500 stands for zero in the data rows.
Here are some rows, each followed by its group. Rows of different groups can look alike.
704/229/558/378/625/322/230/342/748/302/365/570/706/300/208/704/544/733/182/467/654/764/238/130/627/243/453/672/608/772/638/492 0
506/441/512/523/521/575/471/433/477/514/487/452/426/640/481/438/459/391/554/536/455/477/501/500/494/470/605/495/503/512/471/607 1
645/483/481/450/568/461/398/526/569/384/436/504/540/516/368/528/627/521/360/445/570/675/351/345/530/434/508/522/395/574/569/441 0
723/258/516/389/635/336/242/366/721/294/375/543/680/317/207/677/532/715/225/461/627/763/278/135/621/267/463/647/589/743/646/485 0
392/625/524/532/622/485/512/659/515/512/516/478/346/490/412/331/406/528/612/394/534/279/550/627/545/627/479/478/509/400/702/342 2
360/116/461/521/736/490/484/274/777/177/250/890/631/522/449/720/700/575/381/349/851/387/673/359/756/239/430/708/646/659/720/356 3
517/615/557/675/234/765/445/493/253/824/741/396/352/533/616/464/306/511/741/546/256/622/508/538/213/439/409/270/388/336/230/558 4
565/415/534/578/471/542/431/450/487/451/543/366/401/459/471/507/464/465/515/549/380/579/475/469/410/565/460/477/556/578/418/653 1
491/373/448/258/657/425/546/475/770/308/356/686/702/368/224/583/717/673/205/492/767/589/525/514/734/584/714/690/526/499/717/344 5
498/705/503/821/441/558/728/615/207/758/601/342/354/615/696/394/290/242/605/485/419/385/476/610/412/808/427/349/440/292/286/555 6
506/382/472/244/623/361/357/387/752/310/363/664/711/324/183/630/761/697/210/514/764/621/557/511/741/586/702/677/515/501/720/335 5
643/833/477/660/348/621/637/493/446/705/867/150/340/942/725/481/438/319/821/623/348/492/549/507/193/767/365/478/361/377/211/498 7
517/550/686/679/239/507/247/442/423/591/635/408/250/603/686/549/557/395/464/550/340/627/359/604/367/542/239/351/756/328/291/697 8
614/477/567/452/332/379/310/372/579/492/531/471/484/325/439/429/557/608/349/620/503/679/479/521/474/441/467/502/495/533/600/456 5
688/189/609/368/640/283/285/317/747/294/374/585/706/291/194/668/563/730/208/461/640/783/260/115/658/213/420/717/559/787/670/519 0
489/633/519/670/290/747/503/561/249/823/719/426/399/568/613/484/254/474/725/526/311/341/553/583/247/696/497/276/366/365/279/558 4
466/412/592/484/652/435/425/601/629/433/465/536/430/406/359/413/545/662/563/345/552/479/577/544/608/479/453/598/552/499/743/401 2
309/345/328/292/617/507/533/548/540/292/390/597/638/348/360/602/643/623/406/377/620/460/570/510/481/334/730/647/542/526/650/590 1
368/478/423/241/724/485/623/731/643/428/265/522/672/414/663/602/663/635/427/581/649/490/604/525/729/330/763/628/354/575/777/429 9
709/231/587/386/653/259/218/301/735/293/363/575/710/260/203/679/561/751/198/461/665/790/240/111/632/225/440/670/562/777/659/481 0
362/410/374/188/805/512/679/782/687/413/198/579/637/407/633/580/717/675/390/562/723/490/641/507/804/303/907/673/470/355/510/387 9
391/526/557/586/343/502/361/536/426/556/530/507/357/600/647/558/552/371/461/525/332/517/358/627/401/562/458/426/672/615/396/631 8
669/352/515/411/598/334/282/387/660/336/407/555/615/340/256/583/701/639/248/452/598/756/317/215/588/314/473/602/529/694/603/425 0
656/844/423/644/395/621/657/526/419/700/856/192/361/965/655/500/121/324/820/604/357/491/576/511/230/785/401/448/361/361/243/487 7
560/268/530/296/529/330/256/332/777/303/386/645/665/224/246/605/769/748/210/583/679/726/526/521/656/239/518/640/600/600/659/410 5
488/551/659/696/260/511/289/453/397/579/634/400/240/573/703/549/553/401/496/526/343/616/360/619/387/566/243/373/751/361/306/731 8
343/151/481/540/716/482/504/260/764/177/229/910/609/567/461/733/721/566/383/386/836/365/649/441/752/248/423/695/688/680/709/339 3
620/556/615/487/525/494/585/394/554/526/461/406/387/486/502/365/516/602/509/563/429/649/420/508/480/459/470/460/560/534/551/528 9
435/702/409/585/485/559/600/721/381/616/602/434/261/706/508/204/270/403/728/467/442/241/536/631/464/789/440/486/342/393/595/369 2
424/477/510/286/692/487/566/699/627/444/283/503/618/385/458/601/657/657/449/586/615/572/560/529/678/331/682/607/417/540/707/469 9
654/483/482/450/568/462/393/532/579/385/434/473/557/490/356/486/661/548/336/462/560/699/368/311/539/427/497/514/447/607/569/455 0
546/492/656/593/342/462/457/605/472/556/575/400/346/583/678/309/449/595/624/491/407/455/518/534/304/593/262/338/543/532/423/469 2
401/604/453/574/391/722/616/604/275/756/651/487/463/533/559/499/282/185/703/463/452/262/581/600/356/663/587/250/285/365/415/509 4
586/672/471/716/466/572/616/424/403/596/750/307/448/707/584/410/305/463/707/615/395/552/479/473/317/623/323/611/488/451/320/490 7
647/420/593/436/356/320/261/309/662/446/491/477/480/248/433/467/625/645/300/638/519/726/504/516/503/386/449/560/547/570/645/469 5
415/603/531/537/612/490/509/615/533/510/522/459/357/465/461/317/395/551/586/394/545/274/535/623/557/589/463/515/499/418/686/353 2
487/730/554/391/278/562/356/648/412/478/517/548/617/503/666/500/464/525/632/488/444/360/397/696/580/616/514/397/561/329/369/395 8
530/447/506/567/426/574/529/431/456/443/556/358/397/481/492/474/487/437/547/508/396/549/452/491/414/495/493/509/546/545/403/669 1
555/520/640/548/426/424/502/603/494/543/504/450/427/602/592/391/422/559/579/431/458/668/516/524/368/553/410/414/544/489/478/466 2
574/512/609/437/538/434/562/349/613/524/375/508/453/421/670/433/606/672/464/575/451/677/414/488/526/399/435/491/584/594/574/553 9
405/655/493/614/346/741/559/617/252/793/704/467/448/560/558/505/230/445/695/465/361/268/560/563/309/706/573/259/304/368/315/518 4
413/703/377/536/525/557/587/711/404/599/571/469/259/654/474/243/322/406/678/422/497/217/540/707/497/759/502/471/402/353/614/365 2
592/460/567/697/326/428/518/486/389/631/534/415/463/470/610/572/535/478/463/457/302/490/466/471/349/547/350/493/478/516/397/620 6
602/596/537/675/432/503/572/408/463/544/721/325/469/589/576/442/362/544/638/558/435/599/451/464/355/521/284/395/559/436/366/500 7
359/383/382/178/834/460/619/517/703/434/175/620/648/421/447/638/743/706/353/549/711/541/629/471/816/270/857/664/501/352/502/412 9
319/158/384/242/645/457/396/450/652/180/330/674/736/203/292/708/793/517/302/380/663/583/556/487/516/182/647/670/622/585/680/603 1
476/694/598/478/226/550/274/626/394/498/546/462/548/477/677/517/518/283/632/473/344/425/403/681/531/648/387/370/600/349/330/420 8
352/235/433/571/773/532/579/348/720/205/252/929/616/585/437/664/658/484/555/350/844/262/657/476/741/568/439/640/619/698/718/359 3
418/624/473/567/587/526/582/694/482/557/528/473/324/579/451/301/364/454/635/383/501/260/531/652/521/680/473/448/453/408/672/355 2
455/506/541/565/568/510/561/422/403/486/444/620/619/499/622/453/361/360/488/646/514/384/586/463/433/553/589/473/542/522/442/412 3
700/194/564/371/653/304/263/307/728/298/380/586/678/300/208/658/585/771/185/475/661/789/228/119/640/213/403/727/558/783/673/502 0
485/699/483/823/449/540/707/627/207/754/623/343/359/593/694/370/303/260/599/496/422/386/506/596/415/810/388/373/465/283/284/561 6
529/455/478/519/501/562/450/404/476/514/492/416/480/468/487/427/476/369/521/542/448/503/476/502/481/467/603/496/539/535/461/638 1
592/473/458/541/507/596/468/560/432/546/462/585/632/421/485/537/544/420/550/411/482/374/548/428/472/495/544/509/420/595/476/632 6
517/381/469/242/595/337/336/391/779/305/357/696/711/320/205/604/755/716/217/522/752/640/512/508/719/571/686/695/545/543/729/337 5
598/841/448/615/414/640/671/493/460/665/802/215/373/918/566/547/169/321/775/561/383/522/559/560/262/734/424/376/370/365/271/536 7
344/440/355/354/702/442/722/464/589/338/321/827/834/470/495/574/459/370/355/480/751/235/747/427/659/467/499/588/438/562/635/298 3
403/612/416/560/374/713/599/591/289/746/629/522/478/494/552/552/272/186/681/457/446/227/557/578/382/649/612/271/263/345/426/493 4
368/472/342/377/678/438/745/519/548/351/333/815/799/462/492/588/413/356/377/442/730/224/745/474/636/496/508/553/400/578/632/302 3
499/636/690/498/184/473/202/572/378/525/678/410/475/666/719/501/556/350/618/520/295/592/358/683/472/604/250/363/727/396/271/744 8
663/874/453/635/421/639/674/503/424/685/818/204/359/931/672/508/132/321/793/562/358/486/564/497/236/762/391/478/378/368/248/494 7
468/732/588/437/250/542/313/639/401/490/525/511/569/520/685/529/477/522/647/460/389/387/412/658/556/633/497/369/584/317/361/428 8
495/711/626/475/239/522/248/618/399/519/557/468/504/472/685/494/496/255/630/492/357/432/400/684/533/630/371/348/607/348/323/676 8
388/409/379/187/821/482/679/765/674/423/178/586/653/398/615/607/710/659/386/591/714/477/620/481/790/298/897/667/459/370/474/410 9
312/442/334/329/591/528/584/583/472/339/417/576/605/443/407/557/558/549/472/437/599/381/583/545/438/411/747/617/479/433/595/591 1
483/668/656/490/200/503/260/591/420/521/681/402/480/425/713/500/515/302/618/508/306/507/370/645/494/639/316/402/699/386/292/716 8
544/433/508/565/454/549/440/402/477/524/520/383/419/415/484/364/453/453/546/522/404/534/451/474/446/451/500/493/535/522/439/629 1
365/213/437/278/723/348/545/334/710/215/231/907/573/179/451/700/640/494/259/374/804/348/699/356/742/273/441/637/629/649/679/380 3
502/609/582/618/467/531/543/657/445/608/647/350/251/627/641/185/374/511/668/475/397/408/503/647/258/677/303/227/505/444/509/451 2
602/456/576/706/324/448/521/500/373/627/530/407/408/463/610/570/537/481/475/435/295/483/459/455/342/557/346/455/478/521/375/622 6
339/435/310/320/596/528/575/565/481/327/411/559/609/409/376/576/609/560/426/401/609/408/574/527/446/392/761/628/502/455/610/593 1
584/481/438/524/533/613/492/578/413/540/440/627/614/472/453/559/555/397/541/418/500/333/590/455/423/525/566/513/389/596/487/607 6
486/540/633/678/275/475/293/469/406/582/620/441/264/585/708/546/582/390/501/550/354/602/351/609/397/540/272/363/732/354/314/688 8
426/490/476/312/661/501/561/640/647/459/304/490/579/338/408/557/647/687/433/582/592/603/537/495/659/369/638/584/566/587/667/450 9
591/439/552/632/427/488/527/311/554/487/640/351/529/481/478/549/468/658/558/558/443/662/428/425/401/417/228/495/672/423/404/540 7
635/544/636/812/452/425/559/528/324/688/579/335/324/540/717/499/451/426/520/475/190/496/447/532/423/641/229/403/460/438/285/663 6
666/493/605/786/295/420/522/515/347/662/579/353/369/476/691/519/469/458/514/496/187/480/410/514/444/580/239/438/491/489/302/683 6
589/238/595/322/477/324/235/316/762/313/422/589/633/170/257/582/752/774/214/575/631/732/500/502/599/282/483/630/600/606/604/458 5
404/740/467/553/476/585/504/521/426/604/558/355/569/688/473/461/397/322/570/483/521/308/512/541/491/590/677/379/360/470/499/520 4
315/456/317/335/581/534/589/596/460/359/420/571/571/464/381/573/562/549/438/418/600/409/571/516/426/439/775/585/451/494/580/558 1
347/272/389/574/776/531/626/365/690/227/267/921/611/654/417/640/611/418/565/371/465/272/632/508/727/605/445/619/586/650/712/352 3
506/644/528/658/295/745/493/532/233/834/726/399/403/561/612/516/255/488/712/516/301/376/539/577/241/449/464/256/420/384/254/520 4
412/456/432/267/707/492/592/708/628/445/275/538/644/401/660/594/670/661/460/564/639/545/582/507/703/328/726/612/377/543/735/433 9
553/496/517/604/456/472/603/582/380/572/466/493/490/514/535/379/531/412/469/411/409/391/562/478/443/558/491/455/387/586/482/641 6
566/457/521/570/459/573/428/421/474/512/515/352/441/462/497/413/457/434/530/547/408/534/441/483/440/471/476/485/540/525/418/670 1
513/622/492/604/468/513/586/707/393/636/611/393/230/657/553/198/313/453/708/506/416/328/498/668/279/751/387/461/404/405/551/389 2
463/524/546/557/521/510/569/407/387/480/454/630/633/534/612/456/325/342/490/625/507/384/592/477/424/580/604/482/534/534/439/385 3
405/615/451/565/404/740/614/627/280/756/650/493/512/518/535/537/261/176/692/458/450/241/565/605/369/661/607/293/259/378/393/517 4
574/533/486/584/526/466/578/599/367/565/562/576/590/549/467/393/505/367/608/391/484/327/603/470/489/573/562/491/376/561/552/594 6
Which 5 groups are nearest to each row below, nearest first, going by the distance to the group's nearest row?
583/594/601/500/520/556/638/441/534/543/476/405/391/558/515/368/475/514/535/566/417/596/413/529/473/498/484/463/512/490/567/526 -> 9 1 2 6 7
Which 5 groups are nearest to each row below, nearest first, going by the distance to the centre of the group?
637/557/602/838/452/436/566/543/267/723/619/341/353/631/678/483/395/359/548/517/183/473/431/511/402/692/294/346/574/403/281/667 -> 6 7 8 4 2
618/579/460/488/525/556/420/582/519/456/512/446/453/640/483/438/508/426/429/436/454/618/405/375/466/559/522/458/369/525/496/468 -> 1 6 2 8 7
493/717/568/441/227/554/326/629/387/507/546/510/568/505/685/514/474/505/617/474/390/372/386/681/542/634/461/385/566/316/327/393 -> 8 6 2 4 1
Which 3 other groups have their centres nearest to the centre of group 8, nearest first?
6 2 4
Group 7 spreads out most along one direction. Which 3 other groups' directions of most spread are closest to that one, closest first?
2 0 3
Group 0 spreads out most along one direction. Which 3 other groups' directions of most spread are closest to that one, closest first?
2 7 3
Which 4 groups are nearest to each row below, nearest first, going by the distance to the centre of the group?
320/275/327/269/658/468/465/487/590/242/367/651/668/288/312/679/750/683/352/397/643/554/539/495/501/253/687/692/596/588/671/575 -> 5 9 1 3
518/534/649/593/357/445/471/606/476/573/602/399/319/550/699/302/450/583/629/477/402/477/524/543/294/607/268/328/531/541/376/467 -> 2 6 8 7
495/392/403/269/650/395/536/456/751/324/376/663/712/367/218/533/724/682/211/491/766/593/511/567/720/604/695/690/508/474/703/358 -> 5 9 3 0
597/616/624/490/529/525/628/440/544/525/481/409/364/502/517/335/494/556/520/591/433/607/436/522/481/485/467/459/519/466/559/528 -> 2 1 6 8
454/338/574/443/468/345/394/523/671/368/434/547/487/269/310/483/598/476/493/360/553/499/522/544/649/494/424/625/605/555/791/406 -> 5 1 3 9
378/205/425/268/686/365/566/333/726/212/257/878/534/192/460/732/637/514/444/400/792/350/683/375/749/280/431/681/605/697/692/376 -> 3 5 9 0
497/604/616/613/465/505/516/632/454/604/625/383/269/577/735/229/402/551/633/502/392/450/534/513/255/617/270/290/524/496/512/456 -> 2 6 7 8
320/216/372/253/646/479/446/458/628/206/374/641/709/260/317/688/779/724/334/398/659/562/525/499/513/221/676/721/602/575/649/589 -> 5 9 1 0
605/526/595/450/527/474/560/367/604/532/412/523/415/433/450/410/581/650/473/583/430/647/421/498/514/396/445/507/630/560/555/543 -> 1 9 5 6
549/381/422/300/581/422/514/414/750/336/517/635/618/353/264/514/740/721/254/515/711/672/511/548/681/610/628/656/525/489/662/342 -> 5 9 0 1
623/409/587/594/358/475/510/314/585/440/573/403/574/442/443/597/485/665/507/562/477/635/470/453/436/382/245/573/693/429/434/589 -> 1 6 8 5
602/405/580/564/396/438/493/295/573/449/560/416/557/421/443/603/512/703/503/520/500/617/421/460/467/399/271/498/664/482/443/564 -> 1 6 8 5
Which 3 other groups have their centres nearest to the centre of group 0, nearest first?
5 1 9
Which 5 groups are nearest to each row below, nearest first, going by the average distance to the group's rows?
604/520/627/475/530/519/586/393/585/527/436/498/393/413/439/409/562/621/480/599/417/672/409/486/489/446/441/488/574/555/547/524 -> 1 9 6 2 5
329/297/438/294/689/357/618/340/672/232/260/868/590/275/442/665/607/438/290/387/783/295/705/384/712/333/463/647/543/640/680/371 -> 3 5 9 1 0
574/467/577/682/380/439/547/497/393/632/498/435/451/459/616/585/521/473/459/455/323/449/499/447/363/556/369/445/492/522/408/618 -> 6 8 1 2 4
Which 4 groups are nearest to each row below, nearest first, going by the average distance to the group's rows?
394/603/427/582/473/664/569/573/331/684/609/304/521/479/502/553/350/204/663/461/499/261/579/592/434/586/668/318/249/414/473/471 -> 4 6 2 1
583/480/615/419/542/451/557/335/639/513/354/549/472/377/570/472/636/674/459/576/495/679/406/500/545/377/496/545/642/627/590/552 -> 9 1 5 0
Group 6 spreads out most along one direction. Which 3 other groups' directions of most spread are closest to that one, closest first?
1 2 3
Which 4 groups are nearest to each row below, nearest first, going by the distance to the group's nearest row?
539/493/509/555/442/573/533/454/457/467/547/400/418/533/482/488/450/356/559/532/398/535/506/498/429/486/479/474/509/524/428/632 -> 1 6 9 2
Which 3 other groups have their centres nearest to the centre of group 1, nearest first?
9 6 2
Which 3 other groups have their centres nearest to the centre of group 5, nearest first?
0 9 1
Group 4 spreads out most along one direction. Which 3 other groups' directions of most spread are closest to that one, closest first?
5 9 1
